In the rows, 128 means zero.
The rows of M fall into several groups, which share some directions, and each row is roughly a mix of its group's hidden directions.
M (107 x 11):
[[119 137  63 101 114 158 116 131 139 131 156]
 [104 113 129 139 161 170 145  75 143 118 135]
 [129 164 133 119 101 137 164  81 105 101 146]
 [138 130 104 159  78 112  98 158 139 146 101]
 [171 171 130  97 146 148 120 168 133 143 130]
 [ 99 106 127 146 129 158 132 131 160 184 105]
 [ 84 124 112 165 116 144 174 105 142 145 142]
 [111 133 146 111 138 115 195 128 108 111  99]
 [171 153  91 111 137 147 106 119 105  97 103]
 [ 74 148  92 135 121 137 124  89 149 141 110]
 [ 95 152 116  83 120 176 100 123 137 142 119]
 [121 180 120 153 117 114 135 150  78 141 111]
 [130 138 104 140 152 135 139 112 145 160  63]
 [124 136 169  96 109 143 111 135 102  74 127]
 [103 134 159 142 138  58 129 127 138 127 145]
 [132 162  81 108 125 101  90 106 147 133 150]
 [125 148 123  75 112 121 121 133 109  87 168]
 [100 108 109 120 106 158 118 115 155 178 155]
 [106 136 156 176 150  98 169 129 130 125 103]
 [146 104 136 152 136 118 145 114 117 110  60]
 [110  98 120 153 123 141 115 103 155 176  91]
 [154 102 131 140 187 144 141 144 137 164 144]
 [132 106 112 174 163 158  94 111 154 139 132]
 [131 104 121 144 158 106  71 159 149 142 114]
 [101 107 134 103 175  86 140 117 107 100 128]
 [ 93 177 115 165 117 162 121 117 106 122 115]
 [140 126 129 149  73 150 105 177 134 141 121]
 [139 155 103 157 139 170 146 145 111 160  94]
 [152 140 143 141 153 161 144 109 132 132 190]
 [147 111 150 147 131 163  73 158 147 117 117]
 [131 145 115 140  89 188 164 110 129 127 133]
 [105 164 157  70 134 119 143 118 119 101 134]
 [111 160 132 150 120  99 126 175  84 148 123]
 [103 160 113 125 137  99 156  70 120 138 111]
 [129 154  89 140 126 128 177 176 123 137 140]
 [166  95 125 152  89 154  90 106 126 135 132]
 [167 149 101 160 119 170 107 139 157 145 135]
 [158 146  74 172 127 145 142 127 143 147 140]
 [182 139 170 134 150 120 137  87 133 113 124]
 [ 75 163 142 126 139 134 161 166 139 127 143]
 [141 133 195 130 140 120 149 153 104 102 121]
 [135 140 140 115 132  69 127  87 101 100 140]
 [136 132 130 117 118 108 161 147 108  89 185]
 [128  95 124 168 179 119 152 113 110 157 129]
 [151 112 125  86 109 183 108 151 121 131 146]
 [ 87 111 128 126 113 110 107 184 117 106 151]
 [134 116 166 118 137 129  80 122 141 167  89]
 [113 156 142  97 119 156 186 148 107 139 126]
 [137 194 126  97 153 127 152 138 150 132 137]
 [136 104 115 143 136 177 171  85 139 134 128]
 [152 146 116 134 104 147 112 198 136 127 138]
 [113 119  99 104 155 170  96 123 141 150  91]
 [151 179  93  83 137 113 137 143 137 142 117]
 [123 104  95 183 109 125 120 150 132 146  92]
 [ 97  73 143 108 111 137 126 154 167 128 140]
 [130 129 106 113 120 105  76 171 138 129  92]
 [159 108 120 164 162 136 106 162 141 164 144]
 [109  97 143 175 125 145 165 119 137 142  89]
 [136 141 161 134 119 165 143 123 113 145 189]
 [139  96 162 174 115  91 138 106 118 117 105]
 [146 147 123  67 128  93 104 120 108 105 136]
 [169 115 106 106 154 101 144 101 109 132  86]
 [ 85 177 132 137 146 125 133 143  87 134 101]
 [170  92 122 119 124 115 152 159 107  86 117]
 [107 152 154 120 129 123  87  94 140 174 150]
 [100 111  76  85 114 129 163 119 137 138 122]
 [123 155 181 111 146 164 141 138 120 165 126]
 [128  98 152 139 125 101  85  75 129 111 130]
 [103 148 135 144 186  89 134 117 149 112 113]
 [154 183 115 132 151 161 128 154 113 151 107]
 [121 164 139 146 102  86 117 160  89 131 149]
 [135 155 137 101 160 108 186 136 113 113 147]
 [110 117 140 119 132 111 146 195 112 161 120]
 [107  94 120 159  75 103 107 152 114 128 124]
 [150 133 146  80 140 152 156  90 116 145 100]
 [112 133 124  92 114 117 164  90 112 106  84]
 [ 87  89 117 167  92 112 139 108 117 123 113]
 [148 134  66 121  99 135 136 101 123 163 128]
 [153  84 143 140  85 119  83 130 115 121 114]
 [134 177 157 146 143  96 121  90 105 111 139]
 [127 114  66 161 130 140 116 117 153 143  96]
 [134 130  93  96 117 163  87 150 137 153 101]
 [142 143 136  62 115  99 133 134 104 113 151]
 [156 144 168 185 142 124 133 143 149 106 136]
 [ 95 145 114  93 110 189 122 119 126 120 112]
 [ 96 103 127 143 135 141 141 137 161 179  92]
 [ 97  92 124 136 154 106  91  99 132 125  89]
 [123 116 154  78 151 149 152 167 149 143 143]
 [ 94 139 103 125  99 152 122  99 137 135 182]
 [156 114 101 165 132 132  72 115 151 133 109]
 [129 133 130 112 197 139 135 148 126 156  99]
 [129 115 147 107 113 160 124 174 163 137 168]
 [109 161 139 135 101 113 125  83 108  90 156]
 [121 104 144 100 158 163 164  93 152 121 147]
 [147 132 126 174 137 184 151 161 126 124 131]
 [169 138 124 111 124 128  95 154 115 105 180]
 [ 95  99  99 143 120 114 142 119 163 176 141]
 [127 157 128  88  99 101  88 133 135  96 104]
 [166 117 110 128 116 123  91 111 109  80  97]
 [137 112 110 158 109 173 101 174 139 143 113]
 [143 124 133 131 166 201 121 130 143 133 127]
 [ 99  89 126 148 161 144 124 167 142 162 111]
 [168  88 131  92 151 135 157 146 151 151 127]
 [124 166  99 150  81 103 130 140 143 140 161]
 [184 119 158 142 127 108 114 135 101  95 150]
 [150 141 184 144 163 102 122 150 124 143 105]
 [119  86 143 151 146 179 117  91 126 125 140]]
One row of each group comes first, with its name. Which group is each row after those in?
[110 169 148  82 150 163 131 107 149 141 130] : B
[128 121  90 185 102 149 104 116 131 132 100] : D
[185 118 137 171 150 101 133 150 117 114 128] : Y

[153 155 121 106 139 162 162  76 126 113 118] : D
[102 160 144 107 109 122  80 169 139 112 138] : D
[ 77 131 140  99 142 123 152  89 118 103 102] : D
[132 151 134 137 178 174 112 155 143 152 144] : D
[120 175 135  91 130 128  83 160 138 114 112] : D
[153 169 115 116 172  87 121 108 149 116 124] : B
[107 157 170 119 152 148 178 104 135 131 135] : B
[109  66 121 141 105 157 134 134 165 136 129] : D
[156 114 136 112 105  68 106 112 129 102 151] : D
[105  83 153 156  82 141  98 136 120 129 124] : B
[ 97 163 169 151 143 109 109 102 139 160 137] : Y
